Named turns come first, each shown by rows before and after it. Which turns, in which order, take the first row of each pair that follows to the second? Write the first one first, as in the answered first pair.
turn teda:
[  1  -7  -3   5  -6 -13   6  -2]  ->  [  3  -5  -9  -6   1 -13   7  -4]
[-7 -2 -7  2  7  1  2 -3]  ->  [-5  1 -5 -2 10  4  0 -4]
[  3   1 -10   3  -4  -1   8  11]  ->  [  6   4 -11  -6   2   0   7  10]
turn voz:
[  0   8 -14   2  -5   4   4  14]  ->  [  3   9 -17  -7   3   1   4   9]
[20  7 20 -9 -6 -3  8 -5]  ->  [ 17   6  22   0 -13   1   6   0]
[  7   5  -1 -10  -7  14  -1  16]  ->  [  9  -3  -8  -8 -11   4   9  14]
turn Mab:
[  2   2 -10  -9   0   1   8  12]  ->  [ -8  -1 -14  -1   4  -4   5   5]
[  5   0  -5   9 -12  18   3  20]  ->  [ -6  -5 -14  14 -10  14   3  15]
[  1 -14 -13  -2  -1  -5   8   3]  ->  [ -7 -12  -7   6   5 -10   2  -6]
[ 2  2  1 -8  2  9 -2  5]  ->  [-2 -1 -7 -7  2  8  0  5]
turn roba:
[-16  -3  -4   5  -4   1  -8  -5]  ->  [  2  -5  -2  -7  -1 -13   2 -11]
[  2   9   2  -6 -10  -4  11  16]  ->  [-18   9   1   8  -5  -1   0   9]
[ 4  6  1 -8  4  3 -3 -2]  ->  [-1  7  0 -6  4  8 -5  0]
[ -9   1  -5  16   4 -13   5 -14]  ->  [ 17   1  -6  -3  -5 -11  18   1]
turn Zabe:
[ 4 -2 -6  9 -3 -4 10 12]  ->  [ -5   1 -12   4   4   7   4  13]
[ 5 -2 11  7 -9 -2  7  9]  ->  [-6  4  5  1  1 15 -3 11]
[13  1  7 -6  3 -6  5  0]  ->  [-6  0  8 15 -3  1 -4  3]
Now pairs of rows:
(2 to 3 turns a pair)
[  9   0   5   3 -14   5   4  16]  ->  [-15   1   2  13   4  -2 -10  -7] => Zabe roba
[-8 15 -4 -5  7 15 -4  6]  ->  [  0   4 -19 -10   3  -3  12   2] => teda voz teda
[ -9  -8  -6  17  -8 -11   6  -4]  ->  [ -8  -2  -1   7   8 -15   0 -17] => teda Mab
[ 17  10   3 -15   1 -12  21   0]  ->  [ -9   7 -17  -2  -9  11  15  17] => Mab roba
[ 12  -6  -2   5  -9 -18  19   5]  ->  [ -5   6 -14 -15  21   2   1  -5] => Zabe voz teda
[  7  -4  -2  -4   0 -18  12  -8]  ->  [ -5  -3 -16  -9   9  -8   8  -9] => Zabe teda Zabe
[ -5   1  -6 -10  19   2  -6  -5]  ->  [ -1  -3  11   7  10 -13  -5  -9] => voz Mab roba
[-15  -2 -13 -12  -2  13  -5   4]  ->  [ -5  -1  -7 -13 -11  12  -1  14] => Mab Zabe roba
[ -3 -19 -19  10  -4  -7  12   0]  ->  [ 10 -17  -8   4  -2 -17  14  -7] => Mab roba Mab
[-9 -6 -9 -4 -4 15 -2  5]  ->  [ -7 -13  -9   3  -3  -8   5  -9] => voz Zabe Mab
[ 9  6  3 -5  9 -9  5 -6]  ->  [ 7  2 -5 -1 -6  3 10 11] => roba voz
[-10   7  -8  10   0  -3  -1   4]  ->  [  8   9   2  -2   0 -11   5   1] => Mab roba Mab
[  2  -8 -10   0 -11   4   8  12]  ->  [-12  -8 -14   7  -4   2   1   3] => Zabe Mab
[ 4  0  5  2 -7 -1  6  7]  ->  [-9  3  1  2  6  4 -5 -1] => roba roba Zabe
[ -8   9 -12 -19  15  18  -7   4]  ->  [  4   1  -3   1 -18  14   7  25] => Mab Zabe roba
[ -5  -3  -8 -13   2  16  -3  19]  ->  [-20  -1   2   5  11   6 -15   1] => Mab roba voz
[-22  -3 -14  14   0   1  -4 -14]  ->  [ 16   5  21   3  -5 -10   3 -11] => Mab roba teda
[ 23   3  20   1 -21   6   8  22]  ->  [ -8  -9  -4  25 -27   5   8  18] => roba Mab teda
[  6  -6  -2   3 -12   5   8   8]  ->  [ -6  -8 -12   3   0  -3   6  -7] => Mab Mab teda
[ 18  -3 -15 -19   9 -10  13 -14]  ->  [ 10  -3 -21 -17  -3  17  12  12] => Mab roba
[-12   2 -13  -1  -4   7   6  11]  ->  [ -6  -2  -2  11  -8 -15  10   0] => Mab Zabe Zabe
[  1  -8  -5  -4   0 -13  11  -4]  ->  [ -9  -8  -6   4   1 -12   7  -5] => teda Zabe teda
[  8   4  10 -14   2   1  -8  -6]  ->  [  8   0  16   0 -13  -4  -5   0] => Zabe roba
[  9  -3   6   7  -4 -15   3  -7]  ->  [ 10   4  -2 -14  10  -3   0  -6] => Zabe Zabe
[ 11   2   9 -11   4  -7   4  -3]  ->  [-3  7 15 -1  5  7 -8  2] => roba roba Mab
[16 -8  7 -2 -5 -2  0 12]  ->  [ -5  -4  10   8   1   9 -14   9] => voz voz roba
[-13  -4 -22 -14  12   6   2  -4]  ->  [-25  -5 -14   8   4   6  -3  -2] => Mab voz teda
[-23  -4 -13   8  -4  15  -4   8]  ->  [ -6   0  -2  -6  18 -15  -3 -22] => roba teda
[ -7  -5 -22  -2  -1  10   4  12]  ->  [-13  -2 -19  -4  15   2  -3  -6] => voz roba
[  6  -1   8  -2   8 -18   4 -13]  ->  [ 15   0   8  -9   3 -14  10  -5] => Zabe roba
[ -5  -4  -9   1 -10  16   0  19]  ->  [-11  -4   8  20  -2 -10  -7  -8] => roba Mab teda
[  3  -6 -19 -13   9  -2   6   0]  ->  [ -2 -10   1  16  -2 -16   2  -7] => Zabe Mab
[ 9  7 -4 -3  9  0  4  1]  ->  [ 3  5 -9  1 11 -3  3 -2] => Mab Mab
[-11  -5   1 -13  14  -7   7  -8]  ->  [-22  -6   7   6  -1   4   2   4] => voz teda
[  2  -2   8  12   2 -21   1 -16]  ->  [ 11  11  18 -11  12   1  -8  -8] => Zabe Mab roba
[  5   8   2 -14   4   9  -2   7]  ->  [ -2   2  11  11 -10   1  -1   9] => Zabe roba
[  7  17  16   6  -1   0 -14 -14]  ->  [  5   4   5  21 -19  -9  -1  -6] => Zabe voz
[ 12   0  11  -9   0 -15   4  -5]  ->  [-14  -4   3  16 -10  -1  -3   4] => Mab Zabe
[-2  3  7 16 -5 -1 -9 -3]  ->  [ 4  6  2  3 -6 13 -8  9] => roba roba Zabe
[ 9  3  7 -8 -5 12  2 11]  ->  [  2  -5  -4   3 -14   7   8  13] => Zabe Mab
[  4   1   9  -1   6 -10  -1  -9]  ->  [ 11  -3   4  -4  -1 -12   7  -2] => Zabe teda roba
[  4   8   5 -17  16   1  -5  -8]  ->  [  0   4  -9 -18   7  14   0   5] => roba Mab
[  4  -1  -7 -12   7  -5  -1  -6]  ->  [ 9 -3 -3 -6 -8  1  5  8] => roba voz Zabe
[ -4   0   0   6 -12  16   1  18]  ->  [-12  -6  -3  14   3 -15   0 -13] => Mab roba
[ 10  -2  10   4 -12 -12   4 -11]  ->  [-13   3   0   9 -10  13  -9  -2] => Mab Zabe
[ -9   6   5  15  12  -3 -17 -11]  ->  [  2   9  20  15   5  -2 -16  -4] => teda Mab
[ 14  -2   6  -9   2 -11   4  -6]  ->  [-10  -9 -15   6  -4  -6   4  -2] => Mab Zabe teda
[  7   3  11   2 -12   9   1  12]  ->  [  5  -8 -11  -1  -6 -10  12  -1] => voz Mab
[-15  -2  -6   7   5  -5  -3 -11]  ->  [ 14   5  13 -10   1  -4   1  -3] => Mab roba
[  6   5  11 -14   5   0  -7   0]  ->  [ 5  0 19  1 -8 -5 -3  5] => Zabe roba
[ -5 -10  -7  -4  -4 -20   7  -8]  ->  [-11  -8  -9   1 -17   3   4  13] => roba Zabe
[-14  -5 -10   6   4  -5  -6 -10]  ->  [ 15   1  10 -11   2  -7  -1  -4] => Mab roba
[ -3  -8  -3  14  -2 -27   7 -15]  ->  [-28  -3 -15  15   6   3  -7  -6] => Zabe voz
[  5  -9 -11   3 -10  -6  15   5]  ->  [-7  0 13 19 -3 -2 -4 -3] => roba Mab Mab
